Each path below is one point turned by a fixed rotation once a step. After each direction that follows a path, write how fast that rotation turns it, in degrees per step (0 if it stays still).
Each turn is a multiple of 5 degrees from 10 to 175, or 0.
Each row of a path follows its step; steps can be skipped.
path 1
step 0: [-29.2  18.6  -2.5  -6.5 -19.7  -1.6  11.6  -9.9  -8.8 -11.2 -12.4 -27.6
   2.7  15.4 -26.5   2.1  17.5  -5.3   2.4   2.1  14.5  13.9   6.6  -8.2
 -18.1   0.5 -47.5 -14.6 -21.8 -15.5  17.0  -4.8   2.8  14.4 -17.0  26.0
  15.3 -21.6 -42.1  -9.9 -22.8 -15.9  -2.7   0.2 -20.9  -3.6  -2.4  27.9
 -12.6 -23.6]
step 1: [ -4.9  -6.2  32.9  16.6  11.2 -23.5   7.5 -12.3  35.8  15.2 -11.1  11.6
  -3.6 -10.4 -26.0 -13.2   1.8   1.3 -60.6  -5.6 -14.0 -23.6  16.6  25.7
 -10.9 -15.2  -3.8 -14.4  -2.3 -27.8  14.7   0.2 -16.8  -1.0  -8.2  -0.3
  -1.5   9.8  18.7 -13.4   9.2  -5.7  15.6 -15.3   4.8  16.2 -33.3  -4.3
   8.9  -5.0]
step 2: [-17.6  -9.6  20.9 -26.9  -2.4   6.2 -30.6  -1.3   7.2   1.6 -14.2 -28.5
  -8.2  14.6 -13.5 -20.2 -31.1  -0.1  21.0  -4.5  15.8  18.1   4.7 -22.8
   4.6  10.6   2.0 -23.9   2.4 -14.2  10.0  -9.8   0.4  15.3  28.6  43.1
   0.5   3.1  21.6   6.9 -10.2   3.6  13.5  19.6  33.5  32.8  11.1  28.7
   5.6  -4.3]
step 4: [  8.2 -13.6  29.4   7.8  18.8   5.3   9.5 -29.6  -5.5 -34.8 -18.8 -10.0
 -20.0  -5.5  -8.1  10.3  -1.6 -30.6  -0.1  12.8   9.6  44.2  -2.0   4.6
  28.3   5.2 -12.5  10.5  22.7  23.2 -26.6 -20.5 -15.1  13.7  11.3   9.0
   7.6  -1.7  -5.0   1.4  31.6  19.1 -17.6  23.0   6.2  13.7  13.6  -4.7
 -19.2 -17.3]
step 6: [ -8.4  -4.2 -23.7  13.8  30.6   0.2  -3.8   6.2  -9.7  17.7  -7.3  11.0
  14.4  30.6   8.3  22.8  31.7  -6.6   4.7   0.9  15.3  33.3 -14.4   3.2
  -4.5 -16.6   0.3  -4.2  55.8 -15.6   7.5 -11.5  -0.4   4.8   8.9  16.4
  24.7  -8.6 -16.2 -16.2   0.0 -10.6  13.7   3.9 -22.2   8.0  40.1  17.6
 -14.8   4.5]
step 7: [-16.0 -23.3 -19.8   4.2  -4.5   5.0  -2.8  -3.8  10.7   0.1 -10.5  42.8
  15.0  -2.6  16.9 -22.0   0.5  17.0  -8.5 -38.4 -18.0  -4.2  35.0   7.7
  -0.4  -9.3  10.4   5.7  12.4   6.8   8.4  35.7   6.5 -19.3  -6.2  -9.1
  17.0  -8.1   2.3 -22.6  40.4  28.4 -10.7   1.7  10.5 -21.3  -6.3  -7.6
  30.9 -14.5]
step 8: [ 16.3   1.4  -7.3 -32.5  22.1  24.2  -8.4 -21.9 -17.6   5.9 -13.4   3.6
  -7.2  28.9  -0.7  -9.9 -10.3 -28.4  15.7 -11.1  19.6  -3.3 -27.7  -5.4
   2.5  -7.0 -15.0 -14.1  -3.5 -10.6  30.4  -3.3  41.7  -9.9   7.0 -15.9
  -2.0  31.4  -7.5   7.4   5.7   1.4 -20.2  -0.8   4.2 -30.8  24.3  37.4
   0.9   9.8]
step 9: [ 24.7  -5.2 -25.1  26.4  12.7 -16.3  12.2  12.5  -6.3  13.9  29.6  25.4
  -8.5 -22.6  39.8  16.5 -21.1 -16.8   6.5  -1.8  -9.4  -1.4  -0.5  -2.2
 -27.2 -21.7 -17.7  -6.2  -7.3  20.8  10.3   3.8   6.8 -13.0  -7.8 -28.1
 -11.7  13.4  19.1 -19.0  -5.2  25.2  14.8 -24.2  29.0  18.9 -20.6  -8.9
   3.8  11.6]
step 10: [ 15.2   0.8   1.3  -1.8 -12.5   9.4 -17.8 -17.9 -26.6  -7.7 -24.0 -15.0
 -21.0  37.6   5.4   6.0 -16.1  22.0  31.5  -7.0  22.6   3.7 -47.7   7.5
  -2.7 -17.4  -2.7  14.2 -11.7  13.1 -25.0   6.1  15.8  27.9  15.0   5.4
   5.7 -15.9 -23.2  -9.6  -2.8  18.1  -8.9 -12.1  12.0   1.6  -1.1 -37.5
  -2.4   7.8]
step 11: [ 21.5 -14.1  -9.5  -8.6 -27.6  -8.2  33.1  31.5  16.4  23.8  20.0  -3.6
  -7.2 -32.0   2.7 -10.8  12.8  19.0  -6.0   0.9 -30.6  -9.0 -50.1  -8.1
   7.8 -18.6   3.4 -18.7 -12.2  -2.4   7.2   2.0   0.9 -19.7 -23.8 -11.0
 -12.7 -10.0 -36.9   3.7   0.0   5.1  -7.0   9.1 -18.4 -10.5 -21.9 -14.7
  -7.9  -8.1]
step 13: [  6.2  20.0  13.2   7.3 -34.4  -5.0 -22.8  19.1   7.8  -0.7  -1.1   4.3
 -22.7  -7.3   2.1  -3.0  -7.3  22.0   5.7 -12.2   2.6 -39.7  22.7  -6.4
 -19.9 -20.8  13.0 -13.3  -4.4 -31.2   3.8   3.7 -21.1   4.0 -10.4 -20.1
  11.4  -6.6  19.0   1.8  18.7  -7.0  33.7  16.1 -15.5 -21.0 -43.3  12.9
   4.1 -23.5]
step 14: [ 31.6   7.4  33.6 -26.1  15.1  -1.5  12.2   6.2  -4.9  11.2 -24.5   6.3
   2.9  18.9   5.0 -18.5  13.0   4.5   2.1 -41.1   3.4  14.5  -8.4 -10.0
 -10.9   8.7   0.7  20.2  -0.1  -4.0   0.2 -13.6   8.9  24.8   3.6  26.1
 -26.3  11.0  29.6  20.2 -10.5 -32.9   8.9  24.8 -11.6  23.7   2.1  19.8
 -20.4  21.1]
[ 2.2 -5.5  0.6  1.7 -4.5  3.5  7.6  4.1 -4.8 -8.4 -4.4 -1.1  2.1  1.4
 -3.1  1.9 -5.4 -4.7  0.5 -7.2  4.8 -4.3 -0.2  4.2  3.1 -0.6  6.0  5.5
  1.4  7.5  3.7 -3.5  2.0 -2.7 -0.8  1.3  0.2  6.7  0.6 10.9 -4.2  6.9
  9.9 -3.6 15.0 -0.8 -6.1  6.7 -5.3  7.8] | 60
[  5.8  -4.0   1.9  11.3  -1.8  -7.8  -8.1  -2.7   2.3   6.5  -4.0  -1.6
   2.4   3.0   2.2   8.3  -3.5  -7.8  -1.8  10.9   0.8   1.2   0.7  -0.9
  -8.6   7.2   1.1  -8.2  -2.4  -4.3  -1.1 -12.3   0.8   2.8  -0.4  -1.7
  -3.4   3.5   2.8   4.0   4.0  -1.6   3.3  -4.0   5.8 -10.9  -2.7   1.6
   6.4  -1.1] | 95
[ 3.2  3.4 -6.4 -1.5 -7.1 -7.2 10.1 -6.1  5.2  4.1 -8.3 -6.4  4.8 -8.1
  2.3  3.8  2.0  0.6 -0.1  5.7 -0.7 -2.6 -4.3 -1.5  2.4  1.7 -0.4 10.1
  2.9 -1.0 -6.8 -5.1  1.9 -1.8  4.9 -2.4 13.1  0.4 -8.3  3.5 -5.6  6.5
  6.7  0.8 -4.3  1.3  4.4 -5.8  2.1 -6.6] | 60
[  3.9  -4.1  -2.8  -1.0   3.6  -3.5   3.8   2.0  -9.8  -6.3  -8.7  -1.7
   3.5  -0.8   1.6  -8.0   5.2   3.1   4.5   4.0   1.6  -6.8   6.8   3.0
  -5.9  -2.6  -0.4   4.4   5.7  -3.1  -8.6  -6.5   0.1 -14.1  -1.9  -0.7
  -9.9  -6.4   4.9  -7.9   1.4  -4.1   0.8   1.9   2.0  -4.6   8.8   4.4
  -1.0  -1.9] | 40
[ -5.7   2.4   6.3   1.0  -2.5  -3.9   4.4  -3.9   1.8   2.4   1.2   7.2
   6.1  10.5   3.8   2.4  -1.0   0.4  -6.7   1.6  -5.6  -6.9  -2.8   0.3
   1.2   1.3   7.4   8.8  -1.9  -0.7   1.5  -6.7   3.3  -6.4  10.2  -5.8
  -6.0  -6.5   3.9  -3.1  -0.9   5.5  -9.5  -2.5  -6.8   5.2 -10.5   3.6
   1.5   6.8] | 175
[  3.6   2.6   8.5  -4.9  -3.0  -4.1   9.8   5.8   3.4  -2.8   5.0 -13.9
   0.3   7.7  -1.9  -4.9   3.5   0.1   1.6  -2.6   0.5   1.1   8.3   8.1
  -7.9   5.3  -2.7   0.0  -5.9 -11.3  -1.1  -0.7 -10.2   2.7   3.4   3.5
  -2.7   1.2  -0.2   7.0  -1.4  -2.4   0.6  -0.3  -1.2   6.3  -7.2  -2.3
   0.5  -5.9] | 25
[  3.6   4.7  -0.5   1.7   1.0   3.3   3.5  -0.2   2.4  -5.5   0.1 -10.1
   5.4   7.9   4.4   1.3  -9.0  -5.1   2.0   4.0   0.5   2.5  -1.8   2.2
   0.0  -4.1   3.7  -2.2   0.8   2.8  -0.7  -3.1   8.7   4.2   4.7  11.3
  10.7   0.0   1.7 -11.1  -1.4  -8.5  -7.6  10.1   0.8  -3.9  -1.5   4.5
  -9.5  -0.6] | 175
